(in the rows, 128 means zero)
R: rows in several groups, each row roughly a mix of its group's directions:
R (140 x 11):
[[143 133 170 150 149 117 131  91 124 134 194]
 [176 141 160 157 140 121 115 104 139 101 180]
 [128 125 153 109 123 125  79 161  79  91 150]
 [140 117 197 105 112  98 154 158 116 108 130]
 [125 148 129 179 125 119 106  72 150 147 163]
 [128 154  70 126 139 135 102 101 129 141  74]
 [143 152 125 132 102 111 165 125 126 119  54]
 [109 148  54 121 150 163 140 114 113 135 112]
 [152 128 181 129 118 113 101 158  94  94 162]
 [116 189 162 155 164 150 124 125 150 105 141]
 [138 124 161 108 109 175 121 108 141 126 191]
 [127  88 180 111 134  97 127 143 131 134 182]
 [ 76  92 141 109 109 155  99  94 157 110 126]
 [ 72  90 143 135 140 117  92 120 160 148 159]
 [115 119 163  59 111 141 139 123 126  92 103]
 [109  75 151 104 128 125 182 121 157 154 133]
 [162 144 144 106 108  96 152 184 101 111 107]
 [172 144 128 109 142  67 142  96 117 145 154]
 [126 130 112 118 111 102  77 145 133 125  60]
 [111 147 115 159 162 171 110  71 146 137 134]
 [129 134 141 159 170 172 104  73 126 138 144]
 [ 96 105 118 170 150 104  78 120 166 131 143]
 [117 125 180 176 134  76 135 131 141 151 139]
 [115 141  97 124  83 138 122 156 135 101  67]
 [156 132 172 120  96  86 157 171 109 133 139]
 [139 142 167 166 160 116  69 134 154 131 135]
 [ 95 108  98 147 168 158  95  89 151 129 148]
 [135  98 168 150 156 128 106 137 180 155 160]
 [143 182 183 136 107 159 138 143 118 110 147]
 [176 110 162 109 124 133 120 166  92 105 163]
 [132 122 198 129 133 118 137 134 114 122 186]
 [127  82 180 135 144 139 136 171  98 107 109]
 [120 128 142 145 174 150 120  88 132 138 190]
 [145 102 109 105 139 101 104 175 122 104  77]
 [ 69  96 127 120 108 123 131 173 168 117 129]
 [ 81 124 108 136 124 182 131 140 142 152  81]
 [103 102  69 128 150 156 149 111 139 141  87]
 [119 124  78 105 140 176 133  99 156 149  95]
 [123 179  90 144 130 168 150 118 140 120  83]
 [117 169 168 139 111  90 131 157  96  88 124]
 [ 84 149  90 135 122 120 126  86 147 174 153]
 [144 103 153 102 135  60 139 163 107 125 137]
 [141 159 160  82 108 158  94 150 116 126 166]
 [113  93  91 116 143 175 145 111 156 145  88]
 [ 82 146  95 132 157 171  95 120 110 120 159]
 [ 93 131 162 100 102 146 110 118 108  67 135]
 [132 151 167  76 159 134 113  95  99 154 143]
 [ 94 124 152 196  97 134 127 125 123 106 159]
 [157 153  84 147 126  97  97 165 103  95 120]
 [181  96 191 117 128 147 142 141 133 125 120]
 [143 105  89 166 101  88 171 143 133 126 104]
 [ 81 136 109 167 145 131 146  91 171 157 128]
 [106  73  93 121 164 166  96 116 130 120 126]
 [170 157  95 123 106 107 132  97 127 138  72]
 [141  68 104  89 121 145 117 175 113 129 126]
 [164 111 178 124 111  89 141 161 122 135 167]
 [105 147  70 152 148 170 115  99 148 139 143]
 [112 184 164 146 178 116 128 121 147 126 154]
 [102 112  69 119 135  77 137 119 136 164 117]
 [119 115 145 121  80  72 141 173 122 129 105]
 [152 133 151 113 115 175  91  93 118 128 177]
 [ 89 113 102 149 167 158 101 133  96 106 164]
 [159 167 162 145 123  95  96 122 108 100 167]
 [176 144 122 110  95  73 138 135 121 122  90]
 [132  84 182 129 127 100 111 157 144 133 170]
 [116 134 101 185 146  78 137 105 160 137 118]
 [170 128 181 124 138 113 128 139 122  95 179]
 [166 160 163 151 187 127 127 117 128 146 155]
 [125 164  83 103 111 180 143 108 135 138  94]
 [174 107 121 127 164  70 105 137  99 118 131]
 [157 178 166 132 139 113 100 111 108 100 165]
 [104 114 142 133 118 133 159 110 192 173 114]
 [139  96 160 105 115 100  90 184 142 115 141]
 [131 128 173 106 126  85 121 151 128 118 189]
 [135  92 177 141 116  67 123 139 144 136 150]
 [136 119 150 149 125  63 156 105 115 156 163]
 [131  83 115 158 175  81 141 130 155 148 123]
 [175 144 127 118 101 126 137 178 100 103  89]
 [119 132  80 113 156 106 158  96 133 182 123]
 [ 80 125 105 167 146 148 139 161 172 138 107]
 [139  92 158 167 127 121  77 138 127 126 174]
 [137 123  84 112  96 128 178 123 104 140  82]
 [105 158 154 148 123 161 121  75 136 153 169]
 [142  89  87 100 114 183 117  98 127 129 109]
 [ 97 167 138 114 138  59 106 149 115 119 130]
 [145  71 107  90 101 122 107 158 146 142 102]
 [137 183  91 171 131  98 120 145 118 104 105]
 [163 114 180  99 151 116 161 133  83 126 135]
 [148 132  78 139 110 104 169 105 122 152  83]
 [131 161 106 111 114 178  85 126 148 109  87]
 [121 184 116 150 116 126 132 159 143 108  72]
 [128  86 167  85  95  93 150 150 112 119 128]
 [110 147 121 155 137  74 137 130 125 154 188]
 [127 125 187 121 120 180 120 161 120  93 133]
 [102 123 134  98 147 141  78 171 148  99 160]
 [ 99  85  93 169 177 151 127 126 136 129 141]
 [108 131  95 123 179 177  92 103 141 131 139]
 [107 136  96  99 107 102 124 149  92 118  69]
 [ 98 146 120 112 115 120 166 180 120 116  77]
 [136 102 131 125 141 166 194 113 147 167 124]
 [147 179 156  94  88 115 123 160  97 119 126]
 [ 95 159 145 119 104  87 180 143 136 111 101]
 [135 155 120  97  82 171  92 133  92 109 129]
 [110 148  94 176 141 119 155  92 138 120  81]
 [107 169  66 164 122 111 124 124 123 140  96]
 [155 160 152  87 105 176 145 139  95 114 142]
 [152  76 131  82 106 123 127 133 139 142  78]
 [127  85 106 124 129  82 160 102 127 158  86]
 [ 90  88 129 141 149 150 107  95 180 145 133]
 [117 112 140  89  97 181  90 150 121 116 157]
 [172 130 120  88 130 131 126 156  68 119  99]
 [164 136 111 151 152  61 160 116 117 129 111]
 [ 96  70  99 141 134 133 138 119 161 166 103]
 [140 181 108 181 146 119 115 154 141  99 149]
 [ 87 106 127 169 146  99 122 109 139 155 178]
 [115 108 131 164 166 164  94 131 167 141 164]
 [162 150 101 115 132 178 116 105 112 110  78]
 [117 119  73 123 135 141 149 104 143 138  65]
 [161 133 174 112 103 166 164 132 166 146 119]
 [ 71 142 147 163 138  93 132 119 142 134 173]
 [149 105 160  81 113 139  91 133 107 110 174]
 [133  68 154 109 171  97 124 159 135 131 144]
 [109 160  80 132 141 138 158  84 130 152  90]
 [101 121  65 151 150 129 159 116 115 128  86]
 [105 139  66 126 130 113 137 108 126 134  69]
 [118 105 159  97 119  86 149 154  89 151  93]
 [130 120 108 162 137 133 195 111 166 157 127]
 [105  90 106 148 124 130 161  90 164 170 111]
 [117 102 168 139 135  64 132 136 116 144 169]
 [132  94 143  62 101 125 147 161 101 119 119]
 [113  97 146  70 125 139 134 165  99 132  89]
 [105 147 160 128 127 166  86 154 145 103 173]
 [105 122 178 113 122 135 103 166 158  90 160]
 [ 90 112  69 138 157 149 132  97 148 143 104]
 [110 124 137  87  86 116 157 190 124 117 123]
 [156 110 203 148 114 109 125 145 131 107 146]
 [157 171 146 131 126 178 103 126 116 109 174]
 [173 110 170 154 132  69 124 123 109 121 121]
 [ 82 125  76 122 143 170 136 111 140 143  93]
 [122 131  82 107 120 121 146 129 156 157  64]]

the three rows of each list that fit no group, in list order (the others fit one group, some only roughly):
- Q_613: [108 108 132 187 182 110 144 110 143 137 147]
- Q_288: [162 103 116 112 130  80 173 161 106 123 101]
- Q_568: [111 125  62  89 116 128  85 145 124 120 111]
- Q_377: [125 147  88 116  93 101 174 156  98 125  97]
- Q_692: [ 92  72 136 120 119 125 152  95 166 159 132]
- Q_150: [145  57 160 118 117 107 142 121 163 138 142]
- Q_269: [106 104  80 168 131  73 142 137 147 140 133]
- Q_768: [120 181  94 164 119 117 125  76 141 137 142]
- Q_956: [150 157 175 165 121  90 134 136 115 120 174]
- Q_69: [166 156  86 118  81 129 145 127  90 118 101]
- Q_819: [123 123  59 101 126 130 153 149 124 137  82]
- Q_140: [164 125 128 104 104  60 144 162 122 114 124]
- Q_471: [ 99 133 136 178 165  81 140 112 161 139 118]
 => Q_613, Q_150, Q_768
- Q_51: [ 81  97  98 114 183 138 116 119 147 151 110]
- Q_141: [107 163 108 162 108  94 171  97 153 134 106]
- Q_409: [111  90 111 109 146 136  82 108 166 157 163]
- Q_247: [131 168 178  96  91 148 151 130 120 125 164]
- Q_689: [148 153 118 133  95 179  93  96 124 123 169]
- Q_278: [100 132  79 165 137 130 133  75 128 165 123]
- Q_792: [121  56 142  96 151 154 141 149 138 149 127]
- Q_983: [147 144 145 103 163 186 116 124 131  99 169]
- Q_841: [167 154 174 132 132 149 136 131  82  92 152]
- Q_608: [145 168 172 133 129 147 113  74 129 129 167]
- Q_262: [128 109 164  99 111 121 145 119 155 148 195]
- Q_943: [117 157 142 114 142 176  83 108 125  84 153]
- Q_909: [160 173 136 116 126 182 137 102  88 140 116]
- Q_753: [124 123  84 185 132 115 135  82 154 148 143]
- Q_443: [138 156 197 130 127 165 113 136 115 113 162]
 => Q_51, Q_262, Q_443
- Q_737: [179  90 168 144 146 118 159 119 143 151 155]
- Q_354: [146 146 170 131  85  99 168 124 122 128 172]
- Q_699: [171 128 195 109 134 154 115 141 122 123 159]
- Q_537: [ 88  83 131 127 153 162  94 110 132 142 169]
- Q_333: [139  85 175  95 155 158 106 132 122 137 164]
- Q_113: [124  63 142  84 121 155 119 122 166 135 120]
- Q_694: [155  79 113 117 131 133 172 121 167 165 108]
- Q_92: [110  94  65 129 157 122 156 127 126 154  96]
- Q_553: [ 80 117  99 119 145 163 102  95 170 146 123]
- Q_341: [114 174 119 154 146 153 103  80 155 128 161]
 => Q_737, Q_699, Q_537
- Q_179: [158 125 199 105 106 105 144 156 129 137 141]
- Q_74: [179 150 171 125 119 125 118 167 124 109  86]
- Q_984: [184  90 173 108 128 143 132 152 127 120 159]
- Q_660: [ 93 116  91 147 131 185 166 119 125 145 103]
- Q_807: [126 155 116  99 126 150 144 133 152 120  53]
- Q_442: [148  96 122  77 139 159 124 102 153 146  83]
- Q_124: [100 127  95 165 168 138 118  91 154 141 167]
- Q_600: [136 107 157 151 159 165 100 106 150 116 179]
- Q_846: [133 189 111 129  97 108 119 149  83 101 139]
- Q_750: [ 88  86  89 137 176 132 113 120 158 144 132]
- Q_999: [123 122 175 132 144 136 108 142 137 102 197]
 => Q_179, Q_846, Q_750
- Q_165: [150 122 144 162 147 127 122  77 182 139 155]
- Q_736: [129  79 129 155 161  86 125 164 162 109 121]
- Q_860: [ 83  99  78 142 160 113  99 131 142 147 103]
- Q_22: [168 105 148 139 120  74 156 162  96 117 137]
- Q_302: [154 138 136  75  91 128 164 158  91 134 136]
- Q_193: [164  69 176 112 118 112 115 148 139 125 148]
- Q_3: [131 101 185  93 111 152 134 155 128  87 145]
- Q_886: [110 146  78 152 147 151 119 115 145 163  78]
- Q_734: [ 90 132 105 163 154 132  89  74 147 118 120]
- Q_790: [ 92 128 102 123 137 171 160  72 145 140 109]
 => Q_736, Q_302, Q_886
- Q_874: [181 110 179  91 100 127 133 158 127 125 129]
- Q_297: [142 145 145 154 133 182  89 106 168 130 156]
- Q_57: [145 168 152 135 112 121 115 156  74  84 118]
- Q_614: [131 188 154  98  90 135 144 116  94 106 117]
- Q_625: [119  66  95 109 146  95 123 152 156 152 126]
- Q_994: [169 113 176  83 101 134 158 149 115 139 113]
- Q_725: [ 97 171 117 154 136 155  92 127 124  93 171]
- Q_894: [ 94 162  94 183 147 141 108 105 148 134 148]
- Q_448: [151 157 177 110 109 146 120 166  90 108 154]
- Q_330: [148 132 172  90 103 103 157 150  91 132  97]
- Q_90: [114 185 122 169 157 119 151  87 123 148 117]
 => Q_297, Q_625, Q_994
- Q_709: [103 107  75 127 129  93  97 168 143 122  98]
- Q_82: [155 139 174 133 106  69 163 125 126 153 126]
- Q_968: [141 181 121 128 128 169 158 166 100 114 102]
- Q_474: [148 142 168  81  98 160 135 122 102 112 165]
- Q_211: [104 109 157 118 121 153  97 133 141 130 199]
- Q_995: [139 178 146 102 111 176 116 152  95 101 133]
- Q_151: [130 142 117 140 151 209 113 102 136 114 127]
- Q_586: [141  94 169 103 123 163 120 121 176 156 155]
- Q_598: [124 109 177 109  83  83 122 149 123 114 158]
- Q_246: [127 126 142 172 166 129  90  95 122 143 177]
- Q_379: [167 165 178 110 148 119 116 115  92 109 152]
 => Q_82, Q_211, Q_598
- Q_831: [101 156 115 194 141 118  91 123 143 139 157]
- Q_380: [134 103 145 150 114  74 112 115 133 162 180]
- Q_780: [113 119 111 100  94 138 146 173 105 101  78]
- Q_550: [107 134  89 176 157 142 124  92 154 164 142]
- Q_667: [131 127  82 106 120 145 182 143 124 154  84]
- Q_201: [120  92 135 123 110 151  90  92 155 137 182]
- Q_502: [ 85  86 136 154 173 132 129 113 118 154 166]
- Q_911: [135 193 148 150 122 135 133  94 101 114 167]
- Q_16: [123 157  90 172 115 100 141  76 142 141 110]
- Q_766: [123 114 149 162 179 105 134  82 149 164 130]
- Q_260: [131 126 163 142 139  76  94 133 137 116 184]
 => Q_380, Q_780, Q_911
- Q_673: [109 104  82  81 134 134 156 129 104 125  83]
- Q_30: [ 64 168  93 130 146 112 142 109 121 146 109]
- Q_535: [169  97 173 100 128 100 168 142 116 152 133]
- Q_291: [117 104 105 108 144 168 117  78 166 161 113]
- Q_131: [122 178  91 152 110 103 152 111 113 130  80]
- Q_772: [145  87  93 155 139  80 144  94 151 147 136]
- Q_671: [ 89 159  87 157 155 136  93  88 126 116 128]
- Q_157: [109 180 114 155 102  90 154 145 132 104  95]
- Q_961: [111  96 104 102 165 176 117  85 134 150 124]
- Q_659: [198 116 151 132 124 105 160 149 106 118 152]
- Q_266: [110 101  88 126 134 145 117 184 138  99  88]
- Q_26: [176  71 126  97 122 127 138 152 113 117  94]
 => Q_673, Q_30, Q_961
- Q_542: [155 169 161 141  89 163 105 101 152 112 144]
- Q_782: [140 143 107 108  97  74 147 123 124 141  73]
- Q_967: [144 153 177 160 128  82 167 139 103 133 118]
- Q_727: [173 121 178 123 101 121 121 135 113 132 184]
- Q_343: [158 122 170 123  94  74 142 149 104 145 152]
- Q_732: [152 173 167 170  93  88 121 127 124 131 133]
- Q_255: [136 146 143 176 126 156 109 154 114  94 180]
- Q_403: [104 121  93 136  92 116 190 129 155 141 101]
- Q_170: [ 93  81  71 129 157 125 133 118 144 157 127]
- Q_939: [135 108  63 119 172 107 150 114 117 152 112]
 => Q_727, Q_343, Q_732
- Q_98: [ 83 120  88 113 122 134 168 105 133 160  89]
- Q_887: [125  76 176 106 127 126  88 140 153 121 158]
- Q_152: [151 174 129 151 107 151 107  81 128 119 172]
- Q_588: [127  72  99  99 129 177 129 132 106 107 104]
- Q_449: [ 93 131  96 114 137 189 124 105 152 138  92]
- Q_175: [118 183 117 120  98 181 124 131 100 123  97]
- Q_566: [167 177 124 142 125 114 167  82 105 135 113]
- Q_794: [123 137 172  98 123  96  97 183 102 130 138]
- Q_898: [126 104 132 136 127 123  75 138  92  99 183]
- Q_556: [117 134 192 161 115 166 108 124 135 110 161]
- Q_931: [147  90 145  86  96  90 156 160 109 133 112]
- Q_147: [119 114 188 137 126  86  96 132 112 109 165]
 => Q_98, Q_588, Q_794
